In the data rows, the value 500 means zero.
Here are some points:
298,669,577,416,786,340,276,430,777,362,509,540,483,378,264,403,440,772,396,611,625,764,354,179,569,528,999,417,550,278,656,735,466,601,689,192,514,447,374,328,612,699,523,560,287,590,464,690
622,541,426,648,446,636,467,416,163,276,474,459,482,336,606,685,276,447,195,256,496,738,349,416,596,472,474,469,798,763,686,517,999,521,799,052,668,529,004,569,780,668,498,539,234,870,538,750
586,409,714,667,514,650,796,586,210,125,779,414,596,290,640,501,917,866,139,792,475,501,530,782,484,189,139,252,623,608,922,180,999,534,535,640,741,604,607,711,478,322,681,467,159,610,522,837
628,306,462,714,728,789,950,402,153,487,482,321,836,649,668,170,786,538,564,507,379,251,370,631,555,334,450,448,633,752,487,451,866,581,460,664,632,541,750,788,498,524,453,345,586,575,505,483
571,596,395,372,626,564,255,312,448,470,378,474,393,531,613,405,540,309,604,565,589,428,259,499,314,546,812,782,522,751,570,629,374,582,472,323,421,494,398,380,182,625,471,452,497,516,354,573
349,603,777,420,639,129,355,596,652,477,819,397,449,552,439,400,789,657,386,683,547,524,503,256,485,494,651,408,573,337,512,663,342,546,677,468,542,369,591,485,632,578,577,602,422,443,395,641
259,347,572,509,540,589,651,286,502,753,000,565,514,797,713,290,772,188,999,679,111,439,441,646,127,743,999,559,160,602,539,637,000,563,535,746,172,782,999,083,137,133,113,350,258,629,546,588
552,302,547,534,460,853,713,399,226,499,246,405,578,633,563,246,765,427,709,694,213,508,524,935,352,561,433,457,352,660,736,335,661,490,524,733,511,720,999,656,404,284,448,340,226,498,570,671
665,500,264,553,498,336,328,560,887,736,598,562,396,486,340,525,331,498,456,360,711,459,740,282,656,490,378,548,433,353,214,470,072,281,105,554,318,494,246,405,459,497,426,544,765,399,524,264
257,638,506,649,478,889,782,317,343,479,000,612,745,811,629,452,915,282,973,920,309,588,082,534,503,732,999,332,432,441,668,534,308,736,433,984,270,602,999,000,186,171,189,429,300,622,700,840
370,541,200,497,631,318,508,507,531,477,377,504,469,531,281,492,372,295,707,412,603,635,356,463,496,678,999,436,556,593,606,860,390,565,459,260,443,579,379,206,512,583,289,520,507,527,568,364
436,504,684,578,562,351,476,614,598,447,869,478,433,395,550,534,496,811,182,532,709,401,702,373,558,239,248,337,449,375,576,503,440,341,660,401,571,402,467,653,626,579,830,605,480,452,446,602
589,397,466,501,337,627,325,435,365,517,317,527,623,472,541,564,376,231,655,480,276,734,415,399,370,804,563,624,481,509,495,557,365,589,593,447,496,489,322,269,544,453,402,583,589,628,615,461
280,674,431,476,656,215,305,518,826,489,599,454,462,432,200,359,467,624,343,567,708,657,442,334,547,497,943,585,755,360,575,856,519,603,614,101,454,500,294,402,633,722,377,556,500,489,534,529
615,577,436,595,557,547,523,540,340,306,618,327,633,425,455,605,348,523,220,421,669,616,516,461,734,426,532,562,717,626,714,543,875,671,644,338,586,389,087,506,626,567,437,598,470,591,497,619
203,726,547,480,755,031,486,450,786,614,636,393,376,709,358,278,510,771,404,426,631,362,501,266,539,484,835,332,398,433,504,838,177,417,597,379,390,461,682,443,550,707,619,634,399,587,333,655
520,492,769,512,409,523,586,451,571,504,668,499,410,409,574,511,580,613,419,736,567,351,607,538,407,346,135,447,332,416,524,288,255,351,412,822,454,540,670,514,328,158,667,455,447,401,537,555
561,531,367,491,574,126,567,548,460,693,771,445,503,441,460,589,328,549,276,417,758,519,638,398,699,567,408,683,486,583,494,562,410,385,207,613,348,326,175,454,636,635,678,926,673,520,459,271
000,821,854,315,713,327,447,482,614,546,590,346,694,633,437,354,996,799,682,634,508,579,217,308,308,713,988,426,488,409,660,914,138,848,773,614,545,518,787,174,450,788,644,486,279,557,428,671
610,585,620,454,475,444,361,617,708,459,795,444,325,374,417,614,483,695,390,526,670,315,699,404,560,324,023,571,536,351,382,390,394,372,393,519,452,324,432,745,600,544,679,470,646,309,502,466
547,376,446,473,391,540,255,449,500,581,432,452,406,538,491,540,232,430,511,265,609,553,487,509,590,671,457,749,524,678,395,588,493,533,358,369,547,276,301,484,512,689,624,672,723,340,516,362
200,609,719,399,607,279,455,372,705,550,468,474,391,607,523,330,641,635,498,589,486,577,371,398,330,555,881,430,345,492,570,632,229,591,744,536,416,573,747,362,484,460,345,590,255,553,459,654
530,178,469,485,570,467,666,552,316,510,564,405,599,696,335,309,861,513,452,537,378,637,587,628,249,618,607,402,380,491,585,562,390,613,536,340,676,642,770,618,414,663,554,479,460,392,425,573
232,716,630,600,632,510,595,467,571,374,431,471,481,586,563,409,682,716,482,614,514,407,365,572,509,424,799,328,482,388,610,715,455,506,667,561,572,645,835,427,402,561,520,528,210,439,451,669
281,560,496,497,530,533,778,331,429,522,262,552,591,623,554,366,713,376,669,797,284,488,397,575,345,615,946,420,404,556,687,498,511,570,850,561,491,610,897,374,553,307,411,483,224,621,540,609
470,492,430,481,388,585,549,447,472,524,316,611,510,507,491,501,505,411,583,486,486,440,510,587,368,535,485,368,325,633,516,485,546,496,467,518,492,596,529,458,320,404,334,434,503,467,408,611
681,641,448,483,505,546,273,793,552,329,833,412,465,263,410,816,338,563,328,430,752,569,759,340,755,266,000,522,688,183,347,377,466,312,111,410,465,164,000,582,644,656,546,495,808,360,653,261
625,410,608,553,601,637,742,583,265,321,662,387,692,548,452,493,938,633,354,699,509,365,596,773,637,420,072,341,444,403,652,301,707,403,483,711,502,519,739,776,500,373,586,533,465,330,455,520
529,503,528,418,389,500,446,548,583,508,634,494,363,368,458,500,275,582,346,374,521,456,479,306,395,322,258,529,593,599,387,485,520,471,636,362,681,535,268,589,524,475,518,367,350,607,494,499
829,444,261,438,465,469,177,587,733,663,385,482,658,429,315,520,324,321,785,338,510,532,650,430,492,640,562,755,527,510,323,586,374,557,109,547,340,316,112,501,400,497,319,477,999,328,590,119
560,626,817,578,496,494,328,639,485,347,715,380,466,358,663,733,636,726,260,566,577,459,569,517,493,345,000,502,520,309,500,295,586,335,529,577,498,412,432,701,476,455,728,417,521,473,376,797
407,392,572,429,517,408,402,423,709,610,407,427,521,648,415,348,653,381,692,684,450,361,546,588,326,630,757,502,358,375,460,528,020,473,357,626,247,620,871,303,101,340,355,614,518,270,409,484
297,550,374,584,618,776,852,248,320,658,208,517,598,745,790,403,641,309,715,498,358,392,286,552,403,654,972,362,359,743,519,644,487,639,690,501,473,840,729,397,450,394,342,267,166,715,382,729
681,506,504,524,416,562,538,628,423,413,605,417,571,335,465,596,612,560,309,580,400,493,606,658,450,416,043,506,594,319,512,195,738,476,374,495,537,468,486,769,507,445,539,378,596,444,502,589
512,554,711,330,524,324,453,564,535,538,743,357,658,545,376,240,751,628,358,570,606,461,513,611,374,545,343,546,522,329,468,474,425,414,546,585,612,346,697,577,490,518,721,580,539,265,458,433
499,577,393,574,455,303,797,445,428,519,773,388,552,659,428,518,398,665,239,497,563,532,422,547,816,278,346,348,597,634,716,564,653,265,453,524,571,427,374,595,707,556,680,551,420,555,463,534
321,766,604,533,601,483,632,505,535,508,745,491,277,584,586,576,552,882,192,551,621,479,510,352,657,191,330,309,461,390,648,472,649,351,619,381,579,536,467,714,654,513,821,386,192,661,465,806
483,538,688,356,637,494,374,688,504,249,978,436,582,320,537,520,730,759,190,582,639,334,770,500,482,272,000,494,628,285,470,285,571,360,660,469,693,341,599,698,565,564,698,583,559,324,500,565
658,465,205,493,460,625,382,546,527,431,442,533,610,364,362,700,316,315,411,227,496,637,650,393,630,620,440,684,742,629,479,447,652,562,210,358,437,520,000,417,610,577,352,435,621,628,559,391
565,335,391,648,216,879,733,331,175,402,454,586,406,544,579,678,416,436,532,336,442,492,502,584,618,405,015,443,469,700,530,308,954,368,521,533,647,603,544,524,443,344,592,436,333,516,655,683
453,464,313,419,483,179,333,432,647,593,391,436,491,604,293,362,280,322,644,304,589,700,460,349,308,886,999,666,586,618,516,928,286,625,508,166,465,447,402,396,592,795,275,640,675,510,615,341
361,445,531,693,542,600,615,470,424,319,462,561,496,456,458,347,675,580,333,536,449,456,493,568,522,356,409,311,614,414,517,369,851,498,750,322,693,528,678,593,560,574,564,369,336,504,508,723
757,350,442,630,359,798,526,532,436,462,523,534,502,288,599,649,490,532,297,411,477,194,657,712,669,143,000,565,471,503,357,123,902,464,374,570,644,427,364,835,530,398,515,357,557,461,485,408
321,495,548,549,464,757,803,337,444,508,318,550,412,594,627,415,696,521,554,612,383,474,388,732,478,465,485,331,443,587,559,378,618,501,531,635,506,776,799,489,389,210,512,299,267,470,420,717
504,542,546,416,442,421,155,521,832,598,235,519,424,516,362,315,600,396,746,571,614,454,484,540,397,605,706,591,511,400,158,537,259,543,426,416,308,424,475,318,282,607,382,495,666,327,475,291
24 more points follow, each with its number after it:
374,614,708,395,754,253,346,731,637,295,699,397,613,455,337,296,818,756,437,659,622,610,504,377,432,499,794,439,581,168,555,575,494,610,575,379,597,352,657,595,552,666,470,638,435,421,383,576 0
287,638,573,575,717,493,494,527,571,255,584,463,452,420,487,619,660,624,349,571,532,492,549,400,641,340,545,317,497,327,570,524,401,537,631,287,518,533,580,444,476,561,502,361,107,694,413,677 1
658,541,622,508,648,310,356,701,585,477,830,419,462,334,504,691,614,690,259,599,588,500,828,285,750,317,165,528,631,230,476,302,563,486,344,501,406,228,203,529,484,467,676,642,673,310,468,439 2
451,722,325,541,260,485,324,276,878,525,000,659,226,459,442,737,056,121,780,377,518,793,472,291,577,766,999,417,405,405,363,665,000,577,126,536,043,601,156,000,390,333,072,619,467,683,563,444 3
526,499,485,478,583,657,597,616,312,408,603,445,597,516,510,389,692,404,552,615,558,422,523,642,601,441,343,555,556,517,486,249,619,524,377,660,482,520,578,607,531,452,586,494,486,463,514,513 4
770,420,267,479,434,660,333,539,460,436,390,466,613,496,486,526,413,351,738,363,567,645,483,421,511,684,735,583,647,521,377,571,488,648,251,384,546,424,232,332,364,608,463,394,898,317,434,291 5
858,372,401,574,370,737,364,640,409,398,765,194,596,291,395,771,505,661,214,352,606,637,866,558,672,408,000,484,621,515,455,207,800,419,164,532,566,311,000,822,514,528,670,484,744,326,517,394 6
438,575,541,418,481,327,307,380,520,525,413,532,383,507,324,552,343,328,658,554,552,596,478,342,608,627,873,589,555,490,493,698,204,596,351,595,231,416,229,147,512,502,453,750,629,550,402,338 7
515,365,500,479,650,329,582,469,397,489,593,488,726,495,552,471,575,538,521,516,593,650,465,482,440,539,745,553,536,677,579,640,532,552,714,535,596,452,489,625,602,531,466,585,503,478,497,549 8
747,562,548,516,472,467,223,604,639,333,542,545,423,326,379,625,375,526,511,362,518,509,778,332,554,479,182,517,448,187,296,390,435,503,217,378,450,400,261,601,469,487,489,491,739,343,497,236 9
445,418,411,393,431,505,350,338,818,717,000,573,388,543,454,247,496,084,999,589,287,537,199,599,222,828,999,683,324,552,371,777,179,835,391,660,207,645,654,285,163,493,000,237,601,493,489,298 10
430,585,704,517,578,342,500,517,450,516,579,435,480,526,602,324,685,545,413,782,472,346,399,431,353,307,487,436,385,366,486,595,592,441,597,577,493,467,886,648,568,533,611,426,419,476,413,651 11
548,538,385,553,271,697,270,459,535,338,265,616,332,331,577,729,156,320,555,377,524,585,412,475,514,496,368,589,578,485,492,488,538,586,410,392,411,514,167,283,370,428,282,432,524,547,622,428 12
258,576,634,435,607,363,523,357,637,679,139,629,373,687,460,343,568,303,759,576,499,483,314,302,408,743,999,502,341,486,432,673,006,712,630,463,292,676,783,086,248,465,267,602,373,480,300,547 13
400,333,639,295,550,358,442,497,551,621,559,569,623,588,443,250,575,457,642,411,555,405,366,608,172,630,801,610,369,615,406,558,359,648,637,429,697,430,779,601,424,635,581,557,473,355,328,329 14
460,406,450,427,479,636,543,364,409,654,034,575,567,738,535,265,484,207,849,645,262,570,271,547,257,817,999,632,523,661,477,631,273,661,547,575,405,634,831,334,404,383,256,650,448,551,509,663 15
488,717,516,637,357,915,688,474,418,327,450,491,492,462,462,753,557,692,494,757,551,608,431,557,844,405,295,275,541,409,659,356,669,410,286,786,414,504,442,487,478,317,707,446,421,520,689,641 16
527,531,326,534,502,477,406,456,511,406,493,521,394,394,423,586,420,343,444,367,567,565,537,392,561,623,519,530,612,459,446,507,528,551,348,374,420,462,267,427,519,547,456,624,698,459,533,380 17
254,597,619,405,617,166,528,408,597,600,488,475,509,665,416,240,508,436,634,536,483,736,214,245,270,805,999,508,488,534,534,893,220,759,766,335,470,517,662,274,545,664,455,664,375,664,424,604 18
697,545,474,657,212,747,516,628,482,405,607,507,265,379,705,965,242,522,301,336,602,398,638,488,754,358,000,449,499,443,429,260,657,415,352,481,560,363,089,661,567,415,704,418,506,441,510,468 19
529,421,405,458,473,208,334,520,657,524,524,513,479,485,404,541,252,493,616,271,659,561,623,472,394,547,428,589,480,521,531,671,345,525,364,394,538,461,363,437,462,661,594,532,695,401,567,362 20
082,655,754,414,601,352,627,391,385,547,366,542,377,642,635,403,435,578,564,475,399,729,243,332,270,647,902,401,441,616,571,833,288,538,881,442,629,576,836,341,629,665,542,579,142,677,485,794 21
457,447,472,539,501,501,406,336,651,565,232,469,399,493,547,520,432,320,760,437,406,681,403,455,409,787,776,477,397,541,422,668,308,589,423,452,286,545,345,407,411,484,251,536,472,692,387,474 22
451,514,384,554,506,582,702,391,405,620,189,583,547,550,474,437,533,304,804,567,411,471,332,645,467,555,835,526,531,685,559,572,639,681,523,660,424,555,624,458,531,456,367,400,424,683,587,508 23
Which of these numbered points is nearest to each point below, looking only along the 4 directions in which the first points spread most? Its number follows each.
596,240,324,327,630,069,345,445,798,909,381,465,745,623,301,000,641,204,927,468,447,345,608,655,091,882,999,764,329,568,237,786,000,693,363,548,414,586,738,524,285,634,281,607,906,285,440,018 > 10
249,399,387,595,742,297,904,411,225,403,575,510,617,816,421,223,951,483,532,450,391,594,516,471,277,582,999,175,454,549,722,752,585,706,912,172,669,568,999,477,661,689,451,524,167,713,529,730 > 21
453,570,648,499,603,469,489,530,638,464,594,419,783,571,556,423,697,616,461,717,571,480,481,601,409,513,438,366,368,324,652,554,432,393,625,598,435,464,680,585,436,480,365,496,549,447,408,510 > 11
499,373,476,475,487,366,449,413,534,685,207,625,426,623,545,387,501,184,868,427,314,259,412,503,334,761,724,626,271,579,286,468,091,594,245,760,282,635,724,290,303,357,131,502,688,462,379,276 > 10
101,699,469,317,690,327,478,362,610,715,261,433,626,890,363,198,677,362,992,550,393,694,378,383,221,844,999,376,366,485,667,975,000,729,662,476,309,576,955,209,299,622,075,410,406,566,455,471 > 13
779,753,285,783,221,999,477,555,033,027,000,572,735,380,545,999,538,179,785,706,333,735,183,514,999,401,227,457,771,436,493,067,941,631,091,775,132,523,069,108,304,000,107,483,694,613,692,682 > 12
618,357,548,500,610,311,412,548,659,502,965,476,475,440,390,377,567,742,249,396,626,301,699,473,275,380,125,534,532,430,408,513,504,346,640,318,680,422,587,819,547,718,726,430,586,367,432,414 > 2
310,549,673,490,701,349,788,428,341,597,475,476,541,647,577,239,686,521,429,556,436,515,249,542,492,586,917,466,548,607,750,691,595,641,821,587,570,789,894,429,573,528,559,665,255,673,409,690 > 21
622,451,239,649,311,693,614,360,396,575,305,588,429,425,638,755,044,226,367,202,412,560,441,499,723,476,222,504,453,723,515,436,733,455,447,350,445,606,200,493,608,413,327,499,474,783,520,568 > 12
253,520,766,354,544,153,216,166,883,828,000,408,451,675,499,087,576,320,999,748,442,650,192,297,016,999,999,733,345,551,391,960,000,796,714,592,343,583,976,196,300,605,275,671,534,436,369,466 > 13
642,604,661,400,567,335,349,597,452,407,636,793,511,465,662,578,337,531,549,540,641,343,404,277,587,441,441,667,515,377,372,484,436,495,566,655,477,361,439,386,575,503,551,611,746,388,475,362 > 20
452,581,315,329,693,208,505,490,666,637,434,370,589,626,265,280,430,382,692,566,719,522,367,488,621,697,999,659,613,542,564,779,372,585,312,620,367,382,346,289,478,613,396,665,735,365,504,318 > 7
176,434,668,496,520,174,503,537,653,835,089,666,397,809,581,295,657,189,847,623,227,701,233,494,216,999,999,388,257,222,564,920,000,696,642,687,159,803,976,080,310,431,195,299,247,595,460,568 > 13
554,301,269,429,573,480,526,480,531,765,323,458,525,552,408,329,520,362,701,322,377,433,474,438,381,461,856,543,573,598,184,636,475,671,441,501,538,602,469,498,651,576,428,521,587,504,554,325 > 22
421,512,445,380,662,277,426,501,441,486,526,545,463,634,559,437,537,401,430,638,512,523,377,574,567,561,726,546,464,610,604,637,582,454,572,524,428,559,477,407,476,493,586,513,357,493,460,648 > 8
517,348,277,313,353,450,256,377,728,767,248,596,423,490,515,502,294,194,835,252,322,452,573,371,171,848,817,645,207,510,272,581,000,564,274,477,376,547,458,166,316,558,259,518,598,631,486,228 > 3
287,502,564,346,759,158,337,315,610,547,333,394,603,617,339,192,572,424,676,584,545,675,233,443,193,763,999,630,546,488,585,885,192,742,814,277,578,632,815,288,501,775,474,619,400,563,507,626 > 18
720,453,263,770,336,726,519,360,350,351,319,727,381,371,769,860,073,287,355,094,380,483,440,441,586,503,032,549,451,690,434,360,791,347,501,248,548,621,000,412,600,437,431,506,468,866,562,420 > 12
694,386,360,426,434,422,548,729,468,443,658,488,622,434,386,362,560,531,310,464,485,417,524,697,536,327,223,612,749,513,504,297,899,492,402,360,594,348,291,681,581,547,451,477,725,270,590,330 > 19
526,669,546,440,433,252,289,599,865,461,934,564,146,291,373,652,381,851,081,394,709,539,859,222,643,320,147,369,465,131,443,428,338,357,434,303,459,306,135,501,590,586,784,657,529,476,452,503 > 2
261,632,732,278,601,265,389,517,621,390,728,400,504,542,374,282,648,697,459,638,607,472,631,410,337,490,519,450,458,330,563,535,265,485,774,288,543,428,906,526,382,644,593,513,408,413,433,643 > 0
314,388,404,425,512,616,789,362,365,671,178,493,791,820,565,104,799,204,999,656,109,472,271,934,220,669,999,542,224,801,597,624,307,653,526,926,345,803,999,532,251,349,231,270,412,516,544,425 > 15
813,106,467,414,444,441,403,550,581,674,474,627,531,377,466,396,370,317,468,510,486,372,709,772,414,703,015,719,516,587,282,120,552,391,328,823,444,556,365,546,577,311,584,743,900,333,484,245 > 9
718,413,554,515,400,461,060,640,720,405,629,537,412,261,533,750,218,524,262,234,584,538,793,151,376,457,153,683,492,330,248,413,512,457,517,097,637,315,000,694,520,630,538,563,782,491,469,318 > 9
478,505,548,767,466,828,806,443,199,190,387,597,371,449,907,722,459,577,255,451,354,426,539,538,641,206,000,223,491,471,529,261,827,418,689,478,551,729,526,635,694,405,558,430,080,813,455,904 > 16
460,357,327,457,327,866,759,200,351,567,293,606,485,560,409,407,495,369,754,535,158,553,338,660,421,677,650,413,498,642,523,391,616,613,542,650,554,805,718,412,492,433,428,424,267,668,575,553 > 23
360,581,575,497,578,435,497,545,719,507,355,560,456,480,561,404,560,555,550,556,546,442,486,425,391,490,593,436,382,402,416,483,288,534,507,546,351,518,679,453,505,415,367,429,448,416,463,531 > 14
490,460,390,462,579,303,516,382,584,558,364,502,563,532,367,269,423,441,639,407,629,491,490,528,345,667,999,447,530,624,554,809,377,626,629,277,552,559,593,504,493,661,243,490,506,574,562,528 > 22
Now 24 new points, numbered from 0 again:
317,540,514,519,503,176,713,300,573,771,669,585,280,520,371,677,370,668,322,574,534,491,613,528,680,550,479,342,381,573,596,542,519,316,410,808,373,465,519,350,649,421,852,678,301,753,579,626 0
391,465,570,534,573,479,493,412,475,517,340,512,694,681,559,473,653,406,727,540,376,451,298,584,344,772,741,416,449,524,671,681,338,617,652,598,511,617,809,340,427,430,492,433,377,515,463,590 1
353,543,365,486,349,601,502,364,589,685,211,663,378,611,540,675,357,124,802,385,451,429,294,538,653,803,630,471,378,524,452,577,253,524,346,573,287,642,444,116,261,322,216,328,525,734,504,406 2
602,605,617,533,635,388,580,726,528,219,999,446,375,249,417,657,590,793,000,524,659,365,769,282,716,074,000,288,636,171,435,260,827,248,571,253,677,426,369,827,814,657,773,452,386,393,441,659 3
346,629,669,297,590,222,277,542,728,697,489,503,511,537,399,331,659,519,700,631,486,637,505,299,239,760,918,607,389,477,435,651,005,538,518,674,495,325,623,243,418,620,555,635,560,467,479,429 4
594,402,788,369,049,999,186,598,999,765,000,999,000,759,795,811,383,581,999,626,320,174,863,538,251,538,000,485,000,000,000,156,000,212,000,999,129,459,999,120,000,000,721,295,754,206,756,034 5
421,564,423,504,474,419,485,429,459,553,323,511,471,594,535,394,408,428,772,407,385,520,421,381,344,744,957,539,479,603,467,613,323,553,573,513,461,597,526,326,400,362,236,531,470,616,549,428 6
276,779,736,365,616,000,368,456,995,693,496,484,397,519,491,421,431,590,481,455,463,534,497,276,188,583,795,524,408,411,475,753,000,438,705,530,306,507,647,434,648,575,469,703,392,522,475,531 7
759,476,459,431,570,310,212,697,668,344,683,385,454,323,367,518,248,621,307,438,694,543,645,398,569,470,520,615,667,265,288,448,524,454,408,330,471,344,210,637,736,618,545,703,802,303,550,458 8
566,299,597,486,453,504,596,511,325,696,414,613,495,617,640,352,618,403,678,615,306,308,442,662,382,589,414,648,379,670,417,349,367,497,365,898,474,609,866,483,291,319,552,487,589,389,479,446 9
356,288,454,495,466,599,714,209,361,626,195,605,547,826,556,314,509,207,958,438,283,534,348,600,196,854,999,420,341,719,599,713,138,620,587,440,460,798,798,259,379,488,211,512,242,620,439,537 10
531,371,525,464,603,446,512,593,449,559,647,459,647,513,402,487,518,471,493,572,447,381,572,546,407,492,392,682,527,510,438,421,556,559,398,456,462,335,471,559,436,462,425,615,732,419,474,309 11
567,484,494,281,673,117,281,585,694,605,596,504,706,391,243,305,554,389,650,599,666,486,636,612,243,568,738,716,529,473,396,528,186,517,406,573,557,342,689,342,371,617,540,705,898,167,581,233 12
396,314,219,546,620,680,699,591,127,180,671,600,495,836,694,513,528,594,437,336,605,445,866,185,591,619,371,202,526,316,486,459,546,397,547,057,652,542,605,299,603,650,641,537,439,556,517,580 13
233,509,617,495,518,579,752,400,359,543,596,471,629,764,474,302,721,568,645,705,419,545,283,515,513,541,999,457,489,676,729,665,561,544,748,565,461,550,939,389,399,446,545,380,169,580,558,826 14
473,523,486,425,512,332,353,487,658,554,431,650,503,572,587,402,306,384,633,378,443,408,402,484,425,631,765,646,374,480,395,671,265,589,552,513,463,450,510,387,459,541,354,438,669,531,492,304 15
317,616,604,520,605,313,762,601,410,171,990,507,455,338,502,550,544,925,000,414,641,457,509,480,663,220,079,294,610,489,716,551,884,398,674,308,749,599,534,833,892,868,860,512,318,579,427,660 16
609,509,575,443,501,392,257,788,677,307,999,399,455,296,361,634,515,846,031,575,843,479,717,440,708,257,000,600,761,173,452,302,690,341,414,344,675,253,208,580,554,750,831,630,762,187,531,406 17
550,436,374,510,418,805,663,401,268,495,350,599,658,531,573,506,666,331,711,513,270,433,395,683,557,550,429,569,456,708,473,394,796,595,448,697,555,506,503,534,446,349,355,318,428,582,615,501 18
628,587,324,602,630,334,546,711,447,310,908,481,347,391,425,687,387,703,069,358,679,448,791,329,610,264,186,366,640,302,520,480,754,329,573,142,658,411,288,578,727,615,700,499,359,473,497,647 19
302,515,115,549,449,419,330,416,670,653,073,617,543,720,333,432,251,000,715,325,512,668,336,261,423,867,999,608,449,620,458,935,252,704,481,191,322,602,247,070,469,633,000,503,511,806,664,338 20
867,461,384,452,473,591,287,579,420,463,621,540,447,380,497,565,266,500,328,255,653,543,591,516,643,303,075,698,652,519,319,324,700,563,433,227,645,311,000,703,685,540,634,509,746,520,493,426 21
566,481,449,482,536,407,510,650,379,381,962,361,590,342,192,456,551,802,153,435,693,538,477,531,643,265,220,571,839,481,617,500,999,411,629,244,779,398,268,849,797,834,819,456,523,387,618,494 22
681,556,371,703,380,600,623,443,210,396,533,625,561,474,659,827,382,382,464,295,493,491,490,547,723,367,168,415,408,686,620,380,878,434,524,537,548,488,158,566,587,377,486,529,574,708,532,529 23
The same question for these:
420,336,594,438,489,659,554,452,645,840,152,597,614,677,656,232,693,208,999,786,244,365,382,906,348,636,742,447,235,460,438,293,171,565,318,999,300,722,999,341,162,109,338,415,460,426,503,392 > 9
759,225,205,639,336,999,589,384,345,495,027,611,514,539,690,551,420,208,791,472,258,483,556,753,518,561,352,625,466,612,512,350,771,549,323,659,361,600,507,447,337,185,200,249,587,594,677,507 > 18
656,404,202,615,294,824,727,540,245,415,369,583,419,396,518,672,217,309,349,240,487,651,544,606,631,317,180,395,536,627,461,340,959,286,409,325,704,647,291,563,604,505,480,308,296,664,528,651 > 23
366,585,539,592,586,754,961,446,239,216,720,469,523,514,544,526,701,821,040,600,394,531,361,602,624,192,309,129,659,597,845,466,999,379,837,233,730,632,653,746,813,533,701,442,075,703,508,958 > 16
695,511,531,684,410,610,574,522,397,318,711,493,570,374,475,521,575,579,279,533,350,493,444,387,537,301,316,522,687,356,653,469,831,559,599,297,593,493,548,512,465,757,657,439,514,440,424,620 > 13
694,691,620,571,336,720,180,709,660,205,729,500,301,203,436,786,326,671,190,397,791,457,618,245,700,209,000,568,740,215,312,195,625,458,334,414,544,327,012,708,512,516,645,414,618,295,509,520 > 17
639,563,573,538,371,396,376,496,598,418,822,421,462,287,414,624,344,672,211,468,585,583,666,400,613,290,313,501,649,428,686,553,680,412,617,303,682,333,174,627,740,637,761,536,502,448,608,583 > 19
513,418,510,465,491,492,680,505,454,629,381,496,671,661,472,367,781,390,754,606,273,355,431,765,243,616,557,552,469,602,570,456,498,606,470,732,460,516,838,650,377,438,435,486,451,392,401,421 > 9
397,525,722,450,537,413,420,653,475,272,954,457,392,317,428,629,667,795,131,686,644,467,736,522,589,323,000,374,481,178,687,228,546,268,513,563,646,337,487,561,556,359,902,563,315,364,540,658 > 3
491,560,494,501,357,447,456,546,211,271,459,620,559,491,430,587,474,423,486,411,476,650,520,663,519,497,461,484,697,593,609,446,677,509,559,339,501,540,529,260,435,424,505,621,389,372,650,552 > 13
637,423,379,640,429,671,458,539,283,133,641,335,444,288,417,820,398,563,018,257,622,618,695,566,712,276,014,344,737,565,772,390,996,536,462,007,684,482,000,697,645,583,552,412,401,605,517,622 > 22
244,622,572,609,622,574,825,287,365,546,257,568,585,800,721,240,602,594,729,607,341,465,131,515,482,572,999,414,489,676,628,803,583,532,976,617,610,798,938,532,629,441,424,371,169,706,530,783 > 14
363,456,284,447,540,454,527,404,539,759,258,562,530,732,562,269,419,244,773,455,446,532,421,492,301,733,920,531,409,648,449,713,169,562,535,530,408,574,600,301,417,446,358,520,563,640,465,451 > 6
604,448,515,545,347,781,640,551,267,187,721,537,409,256,726,864,338,750,000,314,547,505,665,376,696,179,000,467,643,522,534,255,999,407,621,154,680,378,146,884,841,601,788,468,282,753,506,740 > 22
405,395,434,517,477,769,482,463,587,568,055,676,435,656,548,495,465,192,708,452,483,449,374,555,466,664,640,490,279,441,384,517,159,472,383,569,406,673,591,368,178,433,322,448,552,576,386,435 > 2
453,559,605,589,467,611,638,589,317,395,813,495,465,424,585,566,513,686,109,479,534,437,631,517,625,070,046,383,418,490,683,301,869,315,749,377,636,442,511,858,665,463,714,300,201,593,508,782 > 16
205,392,466,544,523,550,738,378,235,576,005,608,700,811,661,362,564,193,815,611,259,605,170,645,426,868,999,393,354,666,749,783,292,676,727,521,382,850,844,272,348,273,059,361,278,744,517,654 > 10
658,243,307,437,396,445,474,514,406,573,341,540,529,549,442,298,489,220,736,450,367,494,440,459,350,625,604,758,543,683,360,411,434,653,270,542,432,610,446,337,382,434,242,589,756,420,504,255 > 2
246,349,450,307,444,853,739,338,351,655,026,590,599,752,545,296,595,187,802,627,319,557,159,861,322,767,934,498,350,901,599,551,407,744,547,746,401,843,932,222,291,230,135,478,343,520,454,641 > 10
502,288,414,565,471,639,603,547,258,600,660,544,527,575,677,386,380,501,415,333,352,487,469,429,399,461,459,514,498,685,539,465,697,532,653,352,711,644,548,684,643,549,593,413,529,614,410,481 > 13
623,423,289,712,194,863,605,385,171,356,491,647,452,467,578,837,099,386,369,237,343,584,417,583,655,380,027,350,540,692,666,390,876,347,527,249,629,699,157,697,727,421,509,214,366,801,624,617 > 23
614,593,471,354,455,209,220,591,942,689,557,608,277,417,453,661,400,484,595,438,588,441,840,282,427,574,477,591,285,192,185,447,000,438,176,617,205,368,426,265,319,396,503,628,768,358,463,173 > 12
538,818,299,412,552,512,311,629,790,469,415,399,538,519,283,656,506,459,706,618,633,585,467,434,557,520,749,602,578,557,610,740,575,545,412,429,361,429,261,527,474,620,414,515,652,437,471,346 > 15
566,578,711,588,543,508,573,609,333,266,776,566,636,409,564,632,799,789,323,612,550,420,645,616,609,205,066,421,557,355,608,267,836,383,594,618,671,368,666,702,585,421,799,469,533,337,531,603 > 3
637,443,434,535,372,342,427,427,591,638,581,451,502,443,605,488,408,429,515,356,482,417,567,601,398,522,205,603,368,616,327,584,449,492,509,366,509,515,432,588,481,528,395,465,690,426,410,363 > 11
623,546,392,432,477,337,236,456,634,671,293,547,584,448,411,552,244,274,833,397,478,535,418,494,382,712,822,549,474,626,402,686,214,630,393,448,354,320,303,401,431,496,389,578,766,399,516,200 > 15
310,536,536,571,430,723,641,294,452,507,229,674,461,706,655,389,399,516,811,621,327,580,283,527,408,645,748,482,467,448,500,705,430,487,629,677,464,782,897,371,477,468,546,300,304,612,597,606 > 1
626,535,502,385,476,579,510,631,628,537,537,365,463,370,404,444,558,472,656,661,468,360,455,665,465,347,295,632,629,533,294,306,521,493,346,838,448,497,528,545,478,497,456,485,596,391,566,400 > 11
